Small tables with named rows and columns. After each table, cells are looked up by row and column.

Table Nit
         Zev  Pibovig  Tak  Mib  Fuvo  Dasuzik  Setebu  Sura  Ketok
Zitu     107       62  223  164    84       95     107   136    203
Metapif  123      122  141  133   115      113     124   160    142
Noderu   140      126  133  135    88      125     166   137    152
Pebizu   135      104  104  110    82       87     138   163    153
Zese     117      138  121  160    90      113     150   169    113
Pumi     138      125  141  152   140      117     137   135    137
Nisifov  110      110  156  155   121      106     132   130    165
Timiz    131      105  131  168   142      161     124   142    105
Popamiz  126      115  149  142   110      119     136   149    155
Veb       84       62  147  170   127      147     161   125     94
Kobek     45       71  154  184   176      149     158    76    106
Rif      125       77  136  139   104      111     124   166    176
Rek       44       25  163  181   109       99     173    87    181

Pumi, Tak -> 141
Rif, Fuvo -> 104
Rek, Zev -> 44
Pebizu, Ketok -> 153
Veb, Zev -> 84
Metapif, Tak -> 141
Pebizu, Setebu -> 138
Row with the largest Tak: Zitu

Table Muni
|  | Zemuvat | Narel | Zis | Taf | Nariz | Fifed | Bodive | Bulora | Nolu |
|---|---|---|---|---|---|---|---|---|---|
| Vupo | 188 | 138 | 100 | 143 | 120 | 70 | 150 | 105 | 132 |
| Suro | 107 | 146 | 61 | 109 | 174 | 176 | 196 | 125 | 140 |
| Kad | 107 | 92 | 111 | 166 | 145 | 157 | 214 | 167 | 203 |
| Bog | 187 | 120 | 82 | 215 | 180 | 189 | 64 | 57 | 170 |

What is the Bulora of Bog in Muni? 57
What is the Taf of Suro in Muni? 109
What is the Taf of Bog in Muni? 215
What is the Narel of Vupo in Muni? 138
What is the Bulora of Vupo in Muni? 105
What is the Zis of Kad in Muni? 111
What is the Zis of Bog in Muni? 82
What is the Nolu of Bog in Muni? 170
What is the Narel of Kad in Muni? 92
What is the Zis of Vupo in Muni? 100
What is the Zemuvat of Suro in Muni? 107
What is the Bodive of Suro in Muni? 196
What is the Bulora of Suro in Muni? 125
What is the Bodive of Vupo in Muni? 150
What is the Fifed of Suro in Muni? 176
What is the Narel of Bog in Muni? 120
What is the Fifed of Bog in Muni? 189
What is the Narel of Suro in Muni? 146
What is the Bodive of Bog in Muni? 64
What is the Nariz of Vupo in Muni? 120

Gofo
cols = Busi, Zotasu, Ganofur, Moruf, Por, Vibifu, Golanud, Givi, Poz, Divo
Raz: [30479, 47298, 70068, 49950, 39862, 57132, 36809, 36329, 54392, 48696]
Gamanu: [44781, 46416, 69553, 72512, 41567, 60988, 35973, 27060, 74680, 46879]
Gover: [42962, 63047, 22733, 18797, 47360, 54898, 43038, 64132, 19891, 44834]
Lapef: [63652, 33779, 37774, 48565, 43175, 37384, 62134, 54487, 67170, 53308]
Basi: [31480, 38412, 83435, 46022, 53083, 51670, 48038, 24309, 56101, 46681]
Kigod: [36704, 25887, 88413, 87847, 38445, 38293, 46838, 37741, 81108, 55304]
Lok: [52015, 59350, 50063, 56113, 40106, 63587, 29411, 36333, 55968, 42967]
Vakon: [56041, 20166, 54552, 63884, 35552, 27571, 68366, 60372, 82098, 63800]
Doz: [31371, 48431, 47702, 20364, 64544, 43271, 57046, 52247, 11801, 44046]
Begol: [50297, 74112, 35740, 31350, 65849, 65000, 34389, 39170, 13725, 33282]
Lazi: [47181, 39979, 37888, 35325, 48682, 30291, 64790, 68870, 36933, 54916]
Tize: [53780, 70293, 36989, 48418, 55831, 55072, 43221, 48421, 31394, 44769]

Divo of Begol = 33282
Golanud of Raz = 36809
Zotasu of Doz = 48431
Divo of Gover = 44834
Ganofur of Tize = 36989
Ganofur of Gamanu = 69553
Por of Basi = 53083
Golanud of Tize = 43221
Golanud of Begol = 34389
Busi of Vakon = 56041
Busi of Lok = 52015
Golanud of Basi = 48038
Givi of Lapef = 54487
Golanud of Lazi = 64790
Divo of Vakon = 63800
Golanud of Lok = 29411
Poz of Kigod = 81108
Givi of Lok = 36333
Golanud of Kigod = 46838
Golanud of Lapef = 62134

Gutez
cols = Tasego, Sepuzo, Kam, Fusod, Lim, Kuduzod, Kalo
Rulup: [553, 531, 670, 302, 509, 224, 430]
Lud: [593, 646, 599, 542, 753, 654, 332]
Nabema: [584, 570, 692, 415, 576, 395, 550]
Lesiv: [777, 521, 729, 570, 665, 663, 394]
Guz: [254, 408, 429, 562, 415, 941, 732]
Lota: [738, 541, 609, 565, 787, 641, 419]
Nabime: [591, 715, 613, 634, 629, 521, 684]

What is the Tasego of Lesiv in Gutez?
777
What is the Fusod of Nabema in Gutez?
415
What is the Kam of Lesiv in Gutez?
729
What is the Sepuzo of Nabime in Gutez?
715
What is the Kalo of Lota in Gutez?
419
What is the Lim of Nabime in Gutez?
629
What is the Kuduzod of Nabema in Gutez?
395
What is the Lim of Lota in Gutez?
787
What is the Kalo of Lesiv in Gutez?
394
What is the Kuduzod of Lesiv in Gutez?
663
What is the Fusod of Guz in Gutez?
562
What is the Kalo of Nabime in Gutez?
684
What is the Kam of Nabema in Gutez?
692

Table Nen
|  | Dopu | Fufe | Kiv | Zulunas | Feb | Zun | Zagi | Ris | Napu | Vegisi |
|---|---|---|---|---|---|---|---|---|---|---|
| Bita | 0.15 | -0.34 | -0.05 | -0.09 | 0.25 | -0.06 | -0.16 | 0.18 | 0.25 | -0.33 |
| Rav | -0.07 | -0.66 | 0.29 | 0.27 | 0.15 | 0.59 | -0.43 | 0.41 | -0.64 | 0.03 |
| Vofetom | 0.42 | 0.01 | 0.12 | 0.49 | 0.02 | -0.31 | 0.82 | -0.17 | 0.18 | 0.84 |
| Kubo | 0.51 | 0.54 | -0.23 | 0.14 | -0.18 | 0.18 | 0.20 | -0.51 | 0.30 | 0.45 |
| Moluro | 0.21 | 0.33 | -0.22 | -0.13 | 0.00 | 0.83 | -0.86 | -0.14 | -0.09 | -0.22 |
| Gil | -0.07 | 0.16 | -0.05 | 0.03 | 0.25 | 0.56 | -0.50 | -0.30 | 0.07 | -0.18 |

Rav, Feb: 0.15
Vofetom, Zun: -0.31
Moluro, Zagi: -0.86
Gil, Fufe: 0.16
Vofetom, Feb: 0.02
Bita, Fufe: -0.34
Bita, Dopu: 0.15
Gil, Zun: 0.56
Moluro, Zun: 0.83
Moluro, Napu: -0.09

Table Tok
,Vog,Takup,Taz,Tafig,Dovav,Magodut,Dat,Fimuso
Bunuf,-30577,-72596,15104,77541,-65060,15290,-6757,54317
Fetima,9139,-31103,-70321,-20972,7853,-16410,30866,58284
Monon,-2686,-12902,-59592,1849,-87345,-47829,-20996,52815
Zop,10608,-31103,11285,-85144,-19501,-11016,-24323,52465
Kivima,-2686,-42650,-21982,5130,53921,27826,29189,58107

What is the Dat of Kivima in Tok?
29189
What is the Magodut of Kivima in Tok?
27826
What is the Tafig of Bunuf in Tok?
77541
What is the Magodut of Fetima in Tok?
-16410
What is the Vog of Zop in Tok?
10608
What is the Taz of Monon in Tok?
-59592
What is the Taz of Kivima in Tok?
-21982
What is the Vog of Monon in Tok?
-2686
What is the Fimuso of Fetima in Tok?
58284
What is the Takup of Zop in Tok?
-31103
What is the Dat of Bunuf in Tok?
-6757
What is the Tafig of Kivima in Tok?
5130
What is the Takup of Bunuf in Tok?
-72596

Rete =
|  | Roge | Ramog | Rele | Gar | Bik | Gupusa | Ragof | Laronor | Roruvi |
|---|---|---|---|---|---|---|---|---|---|
| Pubup | 47 | 37 | 42 | 44 | 3 | 43 | 48 | 42 | 94 |
| Dobek | 37 | 2 | 61 | 36 | 44 | 7 | 37 | 37 | 40 |
| Guz | 80 | 40 | 44 | 74 | 51 | 47 | 43 | 43 | 44 |
| Lok | 36 | 51 | 48 | 40 | 50 | 28 | 77 | 18 | 48 |

Guz, Laronor => 43
Dobek, Rele => 61
Guz, Ramog => 40
Pubup, Laronor => 42
Pubup, Roge => 47
Pubup, Roruvi => 94
Dobek, Ragof => 37
Lok, Ramog => 51
Guz, Gupusa => 47
Lok, Ragof => 77

Table Zesov
          Mer   Luv  Mekenu  Bubovig   Kel   Naf  Noviti   Lub  Popego  Mati
Mik      59.1  53.8    51.8     54.7  55.3  35.0    67.2  34.2    57.1  37.6
Satafi   46.9  55.3    51.5     55.4  53.3  52.0    40.7  59.1    58.0  64.7
Nalef    52.8  51.0    46.1     49.6  48.1  41.8    28.8  30.4    58.4  40.8
Peg      19.0  51.0    52.8     52.0  40.8  51.1    67.1  42.1    55.2  45.4
Solili   52.3  54.5    56.9     52.2  48.1  55.1    66.5  74.6    62.8  82.9
Zekodot  37.7  55.2    52.6     53.3  59.7  58.2    55.3  57.6    34.8  51.6
Bado     60.3  51.5    46.2     50.0  58.4  27.2    29.8  66.4    49.8  65.3

What is the Mekenu of Mik in Zesov? 51.8
What is the Mati of Nalef in Zesov? 40.8
What is the Kel of Bado in Zesov? 58.4
What is the Mekenu of Satafi in Zesov? 51.5
What is the Noviti of Nalef in Zesov? 28.8
What is the Luv of Mik in Zesov? 53.8
What is the Mer of Solili in Zesov? 52.3
What is the Noviti of Satafi in Zesov? 40.7
What is the Naf of Nalef in Zesov? 41.8
What is the Popego of Peg in Zesov? 55.2
What is the Bubovig of Nalef in Zesov? 49.6
What is the Lub of Zekodot in Zesov? 57.6
What is the Mati of Satafi in Zesov? 64.7
What is the Mekenu of Peg in Zesov? 52.8
What is the Mer of Zekodot in Zesov? 37.7
What is the Popego of Nalef in Zesov? 58.4
What is the Lub of Nalef in Zesov? 30.4
What is the Noviti of Solili in Zesov? 66.5
What is the Popego of Bado in Zesov? 49.8
What is the Naf of Solili in Zesov? 55.1
Which row has the largest Noviti? Mik

